In the rows, 100 means zero.
Named turns come first, each shown by rows before and after it. Which turns, in which order, take the first row of each pair that follows to the second? Write the first one first, as in the answered first pair.
turn z_778:
[110,114,89,102,99,96,119,105,105,103,105,91,101,94,87,102,105,110,112,100,97,103,102,104,101,96,85,100,104,102,105,95] => [107,115,88,111,101,91,113,104,108,102,106,97,107,97,90,97,103,114,106,102,96,103,105,101,102,93,87,102,107,101,104,93]
[86,99,63,117,105,100,120,89,97,80,103,107,96,96,72,92,108,102,69,87,117,120,88,109,116,81,94,125,112,102,103,91] => [84,98,69,141,99,81,88,88,102,89,117,126,89,102,107,88,107,110,82,93,107,110,92,102,110,84,101,118,117,96,90,82]
[84,88,98,96,102,94,82,96,93,94,91,119,88,107,110,101,102,82,102,104,97,102,88,99,95,97,126,101,114,95,93,98] => [86,93,95,76,102,102,89,94,91,95,85,112,85,105,107,106,104,78,108,102,97,101,83,98,93,99,121,101,109,93,94,100]
[145,156,100,76,81,139,54,121,113,141,105,109,116,138,151,69,76,82,132,106,47,79,116,46,88,101,112,117,108,73,106,124] => [151,158,94,31,91,174,103,127,100,131,82,82,120,128,105,82,82,68,123,103,62,91,112,55,97,99,100,128,95,83,123,132]
turn z_615:
[112,95,75,141,101,83,110,100,101,108,118,97,88,92,79,97,81,114,107,116,112,109,80,91,132,106,98,109,91,111,111,110] => [107,95,78,149,96,85,98,98,99,105,119,107,90,93,86,88,72,113,102,111,106,107,80,91,130,111,104,110,86,114,105,109]
[103,106,110,90,113,117,80,103,97,115,92,93,114,116,106,108,80,97,107,97,93,95,110,89,104,102,108,103,92,87,105,113] => [103,102,111,83,111,118,81,102,93,113,89,91,111,116,100,110,82,97,109,92,96,95,108,94,104,102,105,103,89,89,104,114]
[88,96,108,103,96,115,83,105,95,97,96,115,96,95,114,89,86,98,91,84,98,102,95,109,96,115,99,88,91,101,90,106] => [92,94,108,83,97,119,101,104,88,96,92,104,91,90,102,98,94,96,95,86,104,107,96,110,95,116,93,90,87,103,93,104]
turn z_308:
[93,76,104,79,99,127,80,55,83,102,82,122,77,83,129,94,104,84,112,81,87,101,84,96,89,117,103,94,91,114,75,99] => [119,100,70,135,103,54,114,97,112,104,123,94,81,77,114,113,128,114,96,100,117,106,111,98,103,91,85,95,129,104,102,80]
[105,89,89,143,110,80,96,111,106,85,113,106,102,108,103,102,94,119,91,98,100,105,112,91,115,89,101,105,115,109,94,88] => [91,79,106,112,110,120,82,93,89,78,89,115,108,112,104,89,77,104,92,86,88,107,98,92,115,101,115,108,93,123,84,98]
[82,82,104,65,86,131,103,72,90,89,67,111,82,95,98,87,103,87,111,81,96,108,88,117,83,118,113,96,81,112,74,105] => [109,102,87,114,76,60,123,98,111,100,112,95,70,81,108,109,138,117,119,103,114,112,110,111,77,96,86,89,111,97,95,83]
turn z_383:
[91,66,78,77,87,89,61,72,100,79,116,110,67,89,121,106,123,100,99,124,100,79,111,83,95,132,85,95,114,85,96,88] => [87,58,70,102,90,78,70,75,107,67,121,106,81,84,102,98,121,104,73,124,104,88,118,94,103,128,83,98,129,94,99,81]
[104,104,104,99,94,56,115,102,92,113,116,80,96,69,90,102,122,103,97,120,104,89,79,105,70,89,71,101,102,104,104,70] => [103,100,112,90,90,63,106,96,87,121,114,86,88,73,102,104,123,99,110,119,99,82,76,97,65,92,73,101,95,103,99,74]
[101,105,100,127,98,73,74,110,101,113,129,116,89,101,141,96,108,112,123,111,103,97,106,90,86,87,99,85,113,96,93,85] => [94,101,101,135,96,70,75,106,103,108,126,119,90,104,136,86,106,111,113,109,104,102,104,95,88,89,104,86,117,99,86,85]
[123,63,101,106,111,92,112,90,100,98,84,104,75,79,93,100,121,101,113,112,131,144,94,129,73,78,108,99,78,114,89,86] => [127,70,98,108,114,86,117,100,99,99,88,97,77,77,87,104,121,105,112,112,138,144,97,128,77,73,102,101,77,109,94,87]
turn z_580:
[114,111,88,64,105,99,93,88,115,121,125,70,101,103,113,109,108,102,105,109,113,105,88,88,94,103,101,93,98,80,107,84] => [105,105,82,98,115,91,84,101,122,112,126,77,127,111,106,101,89,107,79,110,108,108,96,90,113,96,110,101,108,85,110,86]
[81,84,85,80,101,123,113,76,97,69,73,99,104,88,74,84,105,96,103,101,93,111,76,119,96,123,101,88,88,107,87,115] => [96,95,83,111,79,72,98,84,107,89,111,108,77,82,111,98,134,112,131,111,96,101,85,109,78,109,87,76,111,88,89,100]
[140,100,102,89,100,73,114,73,91,137,114,103,75,81,125,118,124,94,137,100,92,113,103,115,66,113,95,77,92,82,77,109] => [118,93,93,161,126,68,94,101,111,110,114,112,133,105,106,89,75,104,67,98,81,122,115,129,104,105,118,89,115,94,87,107]
Then:
(two turns a pair)
[112,100,97,94,88,61,76,98,96,114,116,120,88,103,140,101,126,108,132,101,86,84,103,92,79,104,99,93,95,90,84,83] => [128,116,88,71,97,68,109,113,95,121,111,90,90,100,118,123,130,104,135,104,103,85,108,89,85,96,84,98,88,85,107,93] => z_778 then z_615
[100,96,124,73,88,126,72,71,89,102,99,118,86,105,123,94,88,94,129,94,74,94,90,88,78,111,106,94,76,104,78,112] => [126,115,99,93,85,71,118,94,105,108,123,88,70,84,102,120,127,112,133,112,106,102,106,90,77,90,75,92,96,94,105,98] => z_778 then z_308
[107,123,97,97,139,132,46,107,104,120,64,127,104,122,158,108,90,114,131,117,59,51,114,87,81,113,106,98,95,79,90,109] => [130,146,75,107,148,100,84,138,117,126,80,101,104,117,139,132,105,124,131,129,83,54,126,92,90,98,86,104,107,69,120,104] => z_308 then z_778
[110,96,97,68,106,150,85,125,86,99,72,107,130,126,96,78,74,103,86,85,97,95,92,88,124,115,120,122,80,98,111,105] => [135,108,87,39,96,126,132,123,84,107,82,79,97,102,79,104,116,100,117,92,121,98,92,90,108,105,88,115,80,91,123,94] => z_580 then z_778
[137,75,81,116,107,91,145,90,104,102,104,71,125,102,96,86,77,100,105,93,122,120,113,96,117,96,120,107,90,116,125,112] => [125,72,85,136,105,91,117,84,107,103,107,89,132,113,111,73,64,104,100,91,106,114,114,92,119,100,135,107,93,121,113,111] => z_615 then z_615
[96,93,104,110,101,103,61,91,95,100,92,118,110,115,128,83,78,84,100,99,96,81,91,91,118,102,114,103,102,102,93,117] => [112,111,89,116,117,83,91,120,105,107,102,95,124,116,107,101,80,96,93,107,112,85,107,90,130,88,102,110,111,89,117,118] => z_383 then z_383
[105,112,106,75,107,112,125,101,89,113,88,76,98,104,85,109,102,82,109,93,100,97,97,102,107,99,94,104,97,98,110,111] => [97,107,110,91,114,118,110,110,94,107,87,83,117,116,85,96,82,83,95,91,90,98,96,103,119,100,107,106,100,102,110,109] => z_580 then z_308
[89,95,95,117,101,89,103,130,115,98,98,86,122,106,92,94,84,103,57,103,115,107,105,116,114,85,115,116,112,112,118,100] => [91,89,95,91,93,101,123,115,102,94,88,78,104,93,73,99,96,96,60,100,122,115,96,124,108,89,108,111,102,121,114,100] => z_580 then z_778
[71,100,97,90,90,112,121,65,90,88,88,99,85,89,91,87,99,100,116,84,100,105,96,96,98,96,99,91,100,99,78,95] => [83,112,89,104,86,89,135,80,94,99,101,88,77,90,96,101,116,112,125,92,108,100,103,91,98,87,87,90,113,92,88,89] => z_308 then z_383
[102,113,97,135,87,71,74,105,109,111,125,115,88,102,134,102,117,117,123,111,105,97,104,96,85,99,93,89,119,90,90,78] => [91,109,94,145,112,90,77,126,117,97,112,106,135,120,104,90,79,116,78,106,102,103,106,104,115,97,111,107,118,98,105,89] => z_778 then z_580
[87,85,96,104,73,89,93,69,99,101,112,113,70,82,107,95,130,108,115,98,98,109,97,104,81,99,92,76,103,106,83,82] => [114,116,83,92,105,92,129,115,103,117,110,73,97,92,84,123,121,116,112,109,116,104,113,93,103,84,85,95,107,83,125,94] => z_308 then z_383
[91,101,107,81,98,100,88,100,103,93,89,113,109,108,119,98,89,109,96,99,100,103,92,100,100,104,124,106,111,115,90,95] => [103,110,94,96,99,77,104,114,112,98,106,102,106,103,112,110,103,117,101,106,111,109,96,97,102,95,110,108,120,109,99,91] => z_580 then z_308
[104,112,105,85,92,115,84,94,83,103,95,114,99,103,118,106,97,95,124,90,100,82,96,93,88,107,108,92,89,88,81,114] => [95,107,104,92,99,124,84,98,83,98,87,114,120,107,105,98,79,92,101,87,96,86,100,95,100,109,116,97,91,95,82,118] => z_580 then z_580
[80,95,98,124,105,96,89,78,102,78,112,121,81,128,82,104,78,107,60,93,89,111,86,122,94,98,113,97,91,115,102,99] => [94,102,97,129,92,72,85,78,106,90,130,126,62,124,105,111,100,115,85,99,92,106,88,116,79,100,102,87,99,104,101,93] => z_580 then z_580
[116,104,95,100,109,82,111,122,105,109,115,111,113,83,120,90,110,105,105,104,129,96,93,81,94,96,68,89,75,107,116,94] => [115,105,97,87,107,90,107,119,100,113,111,116,111,85,128,89,106,101,114,102,123,92,86,78,91,98,70,88,70,107,112,97] => z_615 then z_778
[110,119,91,144,85,41,94,92,101,103,128,95,92,84,68,85,135,107,87,111,104,100,108,123,92,81,88,72,118,118,92,90] => [87,98,103,150,93,73,64,83,98,92,110,114,116,98,71,61,101,98,62,99,87,99,98,127,102,95,112,78,106,131,78,94] => z_580 then z_778
[101,117,104,80,124,128,116,123,75,101,66,66,128,105,85,109,90,86,101,103,116,98,108,64,117,116,94,115,81,85,105,99] => [108,122,110,112,94,83,76,109,85,116,100,93,93,101,143,112,121,102,136,111,107,83,113,52,91,115,88,93,95,73,84,80] => z_383 then z_580
[90,94,100,108,99,106,62,111,116,131,98,120,113,143,142,84,76,93,107,91,80,74,106,69,111,102,109,109,86,69,86,85] => [96,97,101,87,95,108,66,99,110,139,96,114,97,137,147,94,90,88,128,91,82,72,99,66,98,104,103,105,79,66,87,88] => z_580 then z_580
[120,111,100,137,114,82,84,142,122,125,111,103,143,115,110,107,100,117,134,119,92,95,111,95,111,97,84,108,109,102,122,92] => [100,94,110,76,118,150,92,116,97,110,68,101,147,115,81,97,82,88,128,106,83,102,92,101,111,113,95,113,77,118,110,107] => z_580 then z_383
[109,102,78,129,99,92,126,118,133,119,109,105,116,85,92,88,113,132,91,103,124,94,77,81,107,69,115,108,102,101,133,92] => [108,100,91,67,98,141,132,101,114,125,80,100,103,86,91,91,110,114,109,92,121,90,62,78,100,83,117,110,77,103,126,107] => z_580 then z_383
[92,102,109,115,81,90,78,87,97,108,108,127,89,102,125,87,103,111,109,106,93,93,96,86,95,102,107,99,106,94,83,102] => [84,94,108,121,85,94,77,87,97,98,104,127,96,102,118,77,94,108,95,101,93,98,97,94,100,104,111,98,105,103,82,101] => z_615 then z_580
[79,89,96,93,42,75,85,84,66,98,111,120,92,109,144,106,98,83,131,106,101,94,97,93,74,102,96,97,94,119,89,101] => [66,79,100,73,52,108,93,79,55,81,88,114,109,113,116,97,80,73,112,94,98,101,89,100,81,107,103,105,82,129,87,111] => z_580 then z_580
[100,103,97,96,114,117,135,124,99,93,87,77,124,103,55,104,84,92,78,99,117,108,110,104,120,103,96,117,107,113,120,108] => [97,96,112,52,97,137,126,94,84,100,76,87,91,93,68,107,96,80,107,93,112,103,95,100,94,112,92,106,87,115,101,113] => z_778 then z_580
[77,76,110,120,102,107,100,84,99,73,94,113,109,100,56,79,82,92,81,92,88,108,90,107,103,102,114,103,105,121,98,106] => [103,91,108,99,80,80,119,74,95,93,116,104,66,83,76,108,131,99,127,103,104,105,89,99,74,98,88,87,103,105,103,103] => z_615 then z_580
[117,111,93,59,90,105,134,102,87,110,98,72,93,99,79,123,127,86,108,106,102,102,100,92,91,103,88,106,88,102,118,106] => [101,104,94,137,75,55,84,106,106,107,130,112,95,109,123,97,123,107,96,112,83,98,110,94,88,99,104,95,115,104,100,86] => z_383 then z_580
[112,119,91,68,114,105,112,119,102,117,99,93,107,112,103,116,94,102,122,105,116,100,104,84,108,100,94,108,89,80,123,116] => [91,97,95,58,108,130,106,88,91,94,79,103,107,106,84,98,85,87,103,95,108,110,90,103,105,108,105,109,80,107,107,118] => z_383 then z_778
[100,96,105,91,73,90,85,73,86,113,110,122,64,90,130,108,119,93,142,95,88,92,94,105,75,108,92,78,94,94,78,105] => [103,98,72,138,90,48,124,111,105,96,123,92,101,86,74,108,116,107,84,108,108,110,112,125,103,88,83,89,128,103,108,92] => z_383 then z_383
[78,104,103,132,98,99,105,83,138,88,110,108,123,117,71,105,86,100,64,81,109,111,91,110,105,101,115,98,120,126,115,95] => [88,118,123,68,105,143,100,81,119,114,92,104,114,132,97,122,77,88,110,76,106,97,84,92,95,107,118,102,91,106,121,118] => z_383 then z_308
[108,106,100,94,120,102,151,127,95,96,85,65,130,99,49,112,104,96,80,107,117,104,103,94,125,80,98,117,99,101,119,121] => [106,112,111,155,111,63,93,140,112,112,116,100,135,116,114,102,95,116,91,114,98,83,116,79,126,81,113,106,115,80,108,106] => z_615 then z_778
[104,122,118,51,82,126,117,79,76,108,57,95,90,100,89,116,136,100,109,90,94,84,105,90,99,102,88,131,75,91,114,117] => [95,112,115,123,58,64,80,71,98,107,95,124,71,93,124,103,151,124,105,102,87,85,115,92,87,95,88,114,101,93,94,90] => z_383 then z_580
[77,92,95,124,83,114,84,99,111,84,102,111,119,87,82,86,101,88,68,94,95,115,106,116,81,100,105,87,101,116,94,94] => [95,105,91,110,75,92,108,101,112,92,113,94,101,70,81,107,133,93,91,103,114,114,112,113,68,94,83,84,108,108,105,91] => z_580 then z_308
[106,107,86,152,110,77,84,134,115,103,94,112,133,127,114,98,84,119,78,98,92,97,119,94,142,94,118,116,107,94,108,101] => [90,93,93,138,108,103,76,117,109,93,76,120,137,127,109,86,69,111,70,89,84,101,108,99,142,103,127,116,97,107,95,106] => z_308 then z_383
[77,105,94,105,70,104,69,81,121,93,105,105,85,91,121,98,96,91,79,90,96,98,87,87,118,100,119,90,135,116,100,69] => [72,103,92,105,77,109,70,82,123,88,100,103,96,91,112,96,87,91,69,91,96,99,86,89,125,99,123,95,131,120,102,71] => z_308 then z_308
[123,128,111,85,118,148,79,109,99,127,95,64,114,120,133,150,76,93,114,80,116,112,108,91,98,91,110,101,118,56,106,136] => [127,133,97,92,123,138,99,121,102,119,96,50,122,114,110,155,79,95,96,88,126,123,111,95,106,82,103,103,125,63,119,135] => z_308 then z_778
[105,106,72,104,116,126,110,101,73,116,95,83,115,104,75,97,85,124,131,120,80,84,124,112,106,105,129,122,88,91,112,100] => [109,103,75,91,108,124,112,94,66,116,97,81,101,96,82,104,96,122,148,121,81,85,119,107,98,104,121,116,85,89,107,97] => z_778 then z_580
[106,123,117,125,95,65,96,103,115,93,117,91,127,103,116,98,111,107,96,109,109,111,126,110,85,91,97,97,118,88,110,85] => [88,107,134,106,100,107,71,91,107,87,94,110,139,112,114,78,85,95,87,95,90,110,115,113,92,105,119,102,101,98,95,98] => z_308 then z_778
[100,87,95,87,116,114,128,100,99,91,92,94,119,96,72,91,98,85,100,93,112,114,103,105,122,102,101,109,93,105,116,113] => [105,88,104,86,91,96,105,74,95,98,108,111,81,90,110,93,125,89,136,96,105,105,95,100,96,105,93,90,92,99,101,104] => z_580 then z_383
[84,99,96,123,101,84,116,80,97,94,106,99,82,96,99,77,114,106,76,91,116,104,86,113,98,79,91,104,104,116,97,93] => [80,98,101,123,98,87,105,73,95,92,104,104,82,100,103,76,109,105,78,89,107,101,85,113,99,81,94,107,103,119,93,91] => z_580 then z_778
[118,120,105,70,121,117,105,132,92,121,96,88,116,116,123,123,90,102,125,105,97,76,117,78,103,95,92,107,88,74,111,103] => [78,76,103,126,104,113,81,98,101,76,88,120,127,105,94,74,73,92,69,93,82,97,107,110,109,102,115,98,102,122,79,87] => z_383 then z_383
[131,91,100,124,87,96,131,101,111,82,105,99,127,90,93,102,119,94,88,98,106,122,128,101,100,85,97,110,122,84,129,94] => [125,81,117,76,71,135,122,72,90,86,86,108,105,83,105,100,124,82,112,89,94,116,112,96,81,97,101,102,96,88,111,103] => z_580 then z_308
[71,101,107,79,105,130,118,84,92,98,87,113,104,101,64,67,82,89,73,121,108,115,84,107,106,93,128,127,94,92,81,89] => [85,106,113,67,83,114,110,68,90,113,100,119,64,89,96,77,116,92,111,124,108,106,82,101,82,97,113,113,91,83,71,80] => z_778 then z_580
[100,107,91,78,101,114,122,109,96,114,89,85,118,92,91,106,93,99,91,86,88,105,120,101,109,97,100,114,99,104,123,104] => [105,112,93,87,103,108,103,117,102,121,97,91,116,96,112,107,92,103,102,89,86,97,123,90,107,98,101,116,102,90,123,102] => z_778 then z_383
[135,115,122,95,129,89,160,138,110,122,125,49,116,120,102,147,140,98,129,90,129,100,117,80,78,90,57,131,91,112,125,93] => [122,111,150,72,134,127,109,126,96,134,116,75,112,140,147,136,117,89,151,81,103,82,113,62,74,104,80,134,69,102,104,109] => z_580 then z_383
[91,90,111,66,108,131,91,84,92,96,92,98,64,88,93,101,111,68,133,92,86,108,83,77,95,97,97,107,88,108,93,109] => [94,92,88,107,122,102,120,109,109,79,100,76,92,85,51,99,109,77,89,95,104,124,97,91,115,84,92,113,108,117,114,100] => z_383 then z_383
[92,95,91,87,79,100,116,72,102,90,82,89,75,85,112,129,108,105,137,124,101,105,87,102,73,113,75,104,87,78,107,82] => [66,79,99,123,97,122,82,82,109,72,67,111,119,110,107,99,64,104,90,114,78,107,84,104,103,121,108,115,90,89,100,87] => z_580 then z_308
[96,97,129,80,79,100,99,83,96,102,95,117,81,116,94,99,120,116,100,84,89,106,94,95,90,119,92,101,89,108,83,104] => [90,91,124,92,88,110,97,88,100,94,90,119,102,120,82,89,101,116,80,82,87,110,95,97,101,121,104,106,93,116,84,111] => z_580 then z_580
[114,120,73,68,111,91,123,83,94,143,104,93,100,93,122,127,141,108,153,96,109,125,105,89,103,84,91,114,105,84,104,113] => [77,99,86,83,124,132,76,77,87,127,79,124,137,117,123,87,84,100,111,80,78,123,97,92,122,98,132,125,96,100,83,121] => z_580 then z_308
[95,88,92,140,77,59,88,88,99,99,129,117,70,86,120,95,132,103,113,98,91,105,95,107,77,89,94,84,119,109,85,81] => [103,94,92,68,84,97,133,87,80,101,103,86,62,71,79,112,141,88,125,95,107,110,87,108,74,92,75,89,96,115,98,93] => z_778 then z_778
[95,97,101,82,106,108,94,97,104,110,105,105,80,105,112,111,90,102,81,87,89,92,98,100,99,121,101,94,77,113,82,101] => [92,97,99,101,108,104,89,102,108,105,110,109,88,107,112,107,86,107,69,86,87,96,104,102,107,119,106,97,82,111,83,98] => z_580 then z_580
[94,92,94,114,112,102,78,120,92,100,85,102,122,84,94,87,90,122,94,90,100,103,99,105,111,91,118,114,116,93,97,93] => [112,99,92,93,100,91,101,115,90,112,94,88,96,71,99,107,120,122,125,94,114,104,97,101,94,86,96,104,114,83,102,92] => z_580 then z_308
[116,115,96,117,38,94,64,72,103,108,105,114,77,102,114,95,119,93,117,115,80,87,99,107,112,105,87,103,107,91,82,110] => [118,124,81,130,71,95,88,113,111,99,101,89,125,112,74,97,90,99,77,118,93,94,112,113,148,99,93,122,115,90,109,118] => z_580 then z_383
[109,72,108,111,110,100,41,100,86,144,114,108,115,121,129,87,108,112,106,108,102,93,92,80,88,119,80,69,97,115,129,104] => [97,65,100,112,127,115,56,107,88,127,96,96,139,125,91,73,88,104,70,107,106,105,88,97,107,118,86,79,96,131,135,110] => z_580 then z_383
[84,83,106,116,68,97,73,63,98,93,106,126,88,85,109,80,108,98,108,97,96,102,83,104,74,109,109,82,95,115,72,81] => [90,89,91,153,78,65,85,88,110,89,120,116,101,87,96,79,104,111,84,106,102,109,93,113,91,97,103,89,111,111,84,72] => z_580 then z_308
[117,117,144,47,127,118,75,100,83,135,98,92,98,117,112,116,113,100,125,104,102,77,69,87,108,93,100,79,62,105,110,111] => [110,105,122,132,100,42,67,94,106,115,137,106,86,99,109,101,144,125,98,113,111,88,80,107,102,82,91,65,102,119,103,80] => z_383 then z_308
